(in the rows, 128 means zero)
Each path below is one point turned by a fixed rotation once a step. After each direction that follows a path, write how fast that rotation turns it, in deg/step (0 if it stays still).
Each turn is a multiple of 5 degrees from 10 to 175, or 0.
Each row of a path follows its step; steps can be skipped.
path 1
step 0: [124 129 133 126 135 123 115 138 125 125 115 120 133 133 120 126 124 132
 136 127 127 130 112 127 133 127 133 138 129 127 121 131 124 124 135 145
 129]
step 3: [126 129 122 129 138 134 122 139 124 129 117 121 129 133 122 111 133 128
 133 139 133 128 132 122 125 133 124 133 133 121 121 141 129 125 138 136
 123]
step 4: [128 130 127 127 138 135 119 140 127 127 131 119 134 128 120 128 130 129
 134 136 128 142 126 129 120 114 119 129 121 133 124 121 120 126 142 134
 130]
step 7: [131 128 127 122 140 142 117 134 127 125 130 124 130 140 122 119 127 132
 136 126 119 128 127 141 116 124 125 131 127 128 125 130 133 139 129 142
 125]
step 10: [124 132 131 117 137 143 122 129 125 134 131 115 130 127 122 121 128 125
 133 133 129 139 128 118 123 120 118 127 121 130 125 130 120 135 126 141
 132]
step 11: [123 128 138 131 137 128 119 134 138 122 126 125 137 130 124 119 129 120
 135 126 118 137 139 126 126 129 129 119 126 125 139 127 125 139 136 141
 130]
step 13: [127 130 133 121 138 129 113 131 128 133 123 124 134 136 122 124 121 129
 133 123 123 128 124 132 130 129 126 123 128 131 118 129 134 134 124 154
 132]
step 15: [130 133 118 131 128 119 115 132 133 126 124 126 132 134 128 119 139 127
 127 116 130 134 128 123 133 116 121 121 137 122 126 131 127 130 136 144
 131]
step 16: [119 137 128 122 141 134 122 128 127 138 117 118 126 127 116 118 136 130
 134 129 140 134 123 120 129 131 121 126 128 125 123 138 125 131 128 136
 132]
step 19: [125 128 124 132 135 126 120 136 137 131 114 124 135 127 121 128 124 131
 131 130 121 130 114 128 128 132 118 129 131 130 116 134 130 123 132 148
 135]
Speeds:
[127 129 127 128 123 128 126 129 124 130 130 129 129 128 130 124 127 126
 128 126 129 127 128 129 124 123 126 130 131 126 128 123 129 127 131 126
 127] : 130
[131 126 129 127 126 125 126 133 129 128 131 129 126 128 130 124 126 131
 132 126 127 127 129 131 130 130 129 124 128 127 126 129 128 129 131 127
 132] : 170
[126 124 129 132 127 128 126 124 129 130 129 125 127 126 128 126 131 128
 130 125 128 127 129 129 129 130 125 129 127 127 123 128 127 123 126 129
 126] : 110
[128 126 133 125 131 130 123 130 126 123 133 126 127 128 127 129 127 127
 128 128 129 128 129 128 127 128 129 131 126 130 126 126 127 130 128 126
 125] : 110
path 2
step 0: [120 127 122 123 126 146 118 126 115 130 124 119 125 131 123 121 125 121
 129 128 134 120 135 126 127 130 124 137 126 129 125 125 129 136 130 132
 122]
step 1: [140 128 127 119 127 134 128 126 123 128 128 133 139 129 128 133 136 125
 125 127 127 118 124 127 135 126 128 125 130 141 123 123 146 123 131 123
 121]
step 3: [124 122 118 124 135 131 131 129 130 140 135 121 134 124 127 125 126 123
 128 128 134 121 132 125 127 136 128 139 137 126 137 133 112 128 132 130
 121]
step 4: [138 133 131 131 130 139 132 128 135 132 125 122 145 121 127 128 138 127
 131 124 135 130 125 128 135 126 129 131 140 119 129 122 136 133 120 124
 127]
step 6: [132 128 130 122 127 117 134 131 132 134 133 125 128 130 123 122 123 132
 126 124 129 127 129 126 123 125 117 128 122 122 139 124 110 120 133 140
 136]
step 9: [130 129 131 127 124 118 139 131 111 128 127 137 120 138 120 126 123 131
 129 134 117 125 118 129 130 130 120 129 125 130 133 125 131 124 133 136
 127]
step 11: [124 129 138 123 140 134 123 120 125 124 119 132 127 127 134 120 133 123
 138 139 129 128 130 125 124 130 136 135 132 127 120 130 123 135 126 117
 121]
step 12: [125 131 132 137 121 125 129 127 118 130 127 142 145 139 119 133 130 122
 127 131 122 131 129 129 123 135 127 130 139 135 126 120 128 130 128 124
 123]
step 15: [127 122 133 132 132 139 118 120 134 132 132 133 136 125 118 139 131 125
 121 125 121 131 127 123 119 124 122 126 139 121 122 124 132 132 131 136
 131]
step 19: [119 128 130 132 122 133 131 132 126 131 131 116 127 133 126 121 118 117
 117 135 129 116 133 123 128 135 126 132 134 120 130 132 131 132 122 123
 116]
Speeds:
[132 129 126 131 122 126 129 128 127 129 124 130 128 129 130 130 131 128
 126 130 130 127 124 124 125 127 129 130 125 129 130 126 130 128 129 128
 129] : 95
[131 124 127 129 131 128 129 131 130 129 130 124 131 126 125 127 129 128
 125 127 132 124 129 129 124 127 127 127 128 129 130 130 132 130 128 129
 127] : 25
[128 128 130 128 126 132 123 129 127 127 126 125 131 129 124 129 127 132
 129 131 126 128 126 127 129 132 130 126 129 128 131 125 130 130 125 127
 126] : 95
[129 124 127 125 127 128 129 129 124 128 130 127 124 129 129 128 129 129
 127 132 124 124 133 128 130 127 127 129 126 128 126 127 132 131 127 127
 129] : 40
[127 133 130 129 125 129 131 131 124 127 129 130 130 125 124 130 129 126
 130 124 127 125 128 128 129 130 127 127 125 128 125 130 130 126 128 127
 129] : 95
path 3
step 1: [137 148 130 128 121 126 128 123 130 134 118 135 138 118 140 115 115 124
 129 135 132 135 127 130 128 120 122 132 144 124 125 130 130 123 138 130
 132]
step 5: [141 128 120 132 131 122 120 120 137 133 111 120 141 125 140 129 136 126
 133 127 115 130 132 125 115 126 127 139 126 134 131 132 126 113 131 127
 123]
step 7: [129 121 120 127 126 124 132 119 134 133 128 139 136 118 127 121 127 142
 130 135 115 139 132 126 129 116 138 134 131 117 134 135 128 131 139 126
 112]
step 12: [136 128 120 136 132 136 123 112 128 130 115 137 136 123 136 119 119 130
 134 132 122 133 135 145 143 126 130 130 128 126 134 139 133 135 135 127
 129]
step 13: [131 130 118 137 124 114 129 125 134 126 119 129 146 118 141 120 138 127
 123 138 135 139 133 135 123 134 133 126 128 132 135 130 124 114 128 122
 125]
step 14: [130 130 125 137 127 135 124 134 139 135 112 140 144 121 131 122 121 124
 129 134 123 127 126 115 120 127 120 125 139 117 138 125 131 125 137 134
 136]
step 15: [126 128 121 125 131 134 138 116 134 135 128 140 136 130 128 119 119 132
 127 139 111 141 129 116 127 134 125 124 126 132 134 135 118 122 130 120
 114]
step 17: [138 135 125 117 129 130 116 120 136 122 117 127 133 124 132 113 131 129
 137 126 118 133 133 129 122 129 128 113 126 129 130 137 139 129 144 119
 131]
step 18: [142 140 124 126 125 120 134 121 135 140 124 129 137 125 132 123 132 122
 129 122 128 143 137 128 119 123 126 139 137 120 129 146 124 119 132 130
 122]
step 19: [136 135 126 122 115 125 138 125 135 139 121 137 137 124 136 125 116 131
 135 141 118 133 123 127 122 119 140 126 138 127 132 120 140 125 126 129
 137]
Speeds:
[130 126 128 127 128 127 131 126 123 125 124 129 126 128 130 126 124 128
 129 128 126 126 125 128 127 127 124 131 125 127 128 125 132 127 129 126
 130] : 160
[130 127 128 127 129 126 130 128 129 131 129 130 131 128 125 127 124 127
 128 127 126 126 126 123 128 127 127 128 131 129 128 127 129 132 121 128
 125] : 85
[127 129 125 125 131 129 129 127 130 129 127 128 129 127 130 128 129 124
 130 128 129 126 125 130 123 130 127 129 131 124 124 126 123 129 129 126
 129] : 85
[129 132 128 122 124 129 130 128 127 127 131 127 125 127 125 125 129 127
 128 125 127 128 127 129 127 124 130 128 131 127 127 131 130 126 129 128
 128] : 40
[129 126 127 127 126 130 128 127 125 124 124 129 128 128 129 132 130 134
 129 129 129 126 129 128 126 126 129 127 130 126 126 129 127 129 125 131
 125] : 25
path 4
step 0: [139 115 132 137 133 124 124 135 125 124 132 127 122 123 134 123 119 123
 107 134 131 120 129 121 123 140 125 125 133 124 135 119 136 122 117 124
 123]
step 1: [124 124 121 128 135 131 111 137 125 133 129 123 126 137 130 133 119 137
 114 124 130 131 130 130 128 153 131 134 125 137 131 120 124 123 121 125
 124]
step 2: [127 125 125 137 141 134 110 130 113 129 135 135 142 130 127 121 120 132
 130 122 130 129 125 138 134 131 115 135 123 132 130 127 131 130 130 115
 120]
step 3: [133 125 131 146 131 116 121 137 126 126 127 116 131 134 138 122 137 136
 134 129 131 121 125 132 133 126 110 136 124 137 134 125 126 139 122 124
 129]
step 5: [120 132 126 134 130 133 129 139 126 126 128 132 137 131 132 135 113 118
 139 132 121 116 127 116 118 130 125 145 127 129 129 119 131 130 128 122
 143]
step 7: [125 130 118 130 115 116 127 133 123 131 132 126 120 122 134 121 124 125
 136 131 132 129 134 138 125 134 145 150 122 138 128 126 131 124 133 124
 117]
step 12: [127 134 128 146 132 124 122 135 126 132 130 141 143 128 119 122 137 126
 132 128 128 121 130 126 132 132 141 114 129 132 129 119 140 123 124 128
 115]
step 14: [115 126 131 129 140 131 134 128 123 136 134 128 143 132 126 128 132 131
 119 142 115 124 137 134 138 131 133 133 119 134 123 137 116 124 116 126
 130]
step 15: [128 130 148 139 140 131 133 133 128 138 129 134 138 136 135 132 123 121
 118 125 121 111 129 133 134 124 130 131 131 126 129 139 128 137 132 119
 132]
step 16: [116 131 143 132 127 110 125 126 126 131 122 125 120 134 139 124 116 133
 122 118 123 108 133 127 133 126 133 121 129 132 121 124 126 131 123 127
 130]
Speeds:
[132 128 126 130 125 130 131 129 126 128 129 130 131 129 127 125 126 125
 126 128 125 126 129 128 127 125 128 130 123 125 131 127 131 127 130 127
 126] : 145
[128 127 126 129 127 131 128 127 127 125 132 128 127 130 130 128 127 126
 130 128 125 130 124 127 127 131 132 126 131 130 129 130 132 127 123 129
 126] : 60
[128 128 127 128 132 128 132 126 127 128 130 129 126 132 129 125 129 126
 128 125 131 127 126 132 130 130 126 129 124 129 127 133 127 132 128 131
 128] : 60
[126 130 130 127 127 126 130 126 130 126 131 125 128 127 127 129 126 128
 130 126 124 125 128 128 128 124 133 132 128 127 127 129 126 132 127 124
 130] : 35
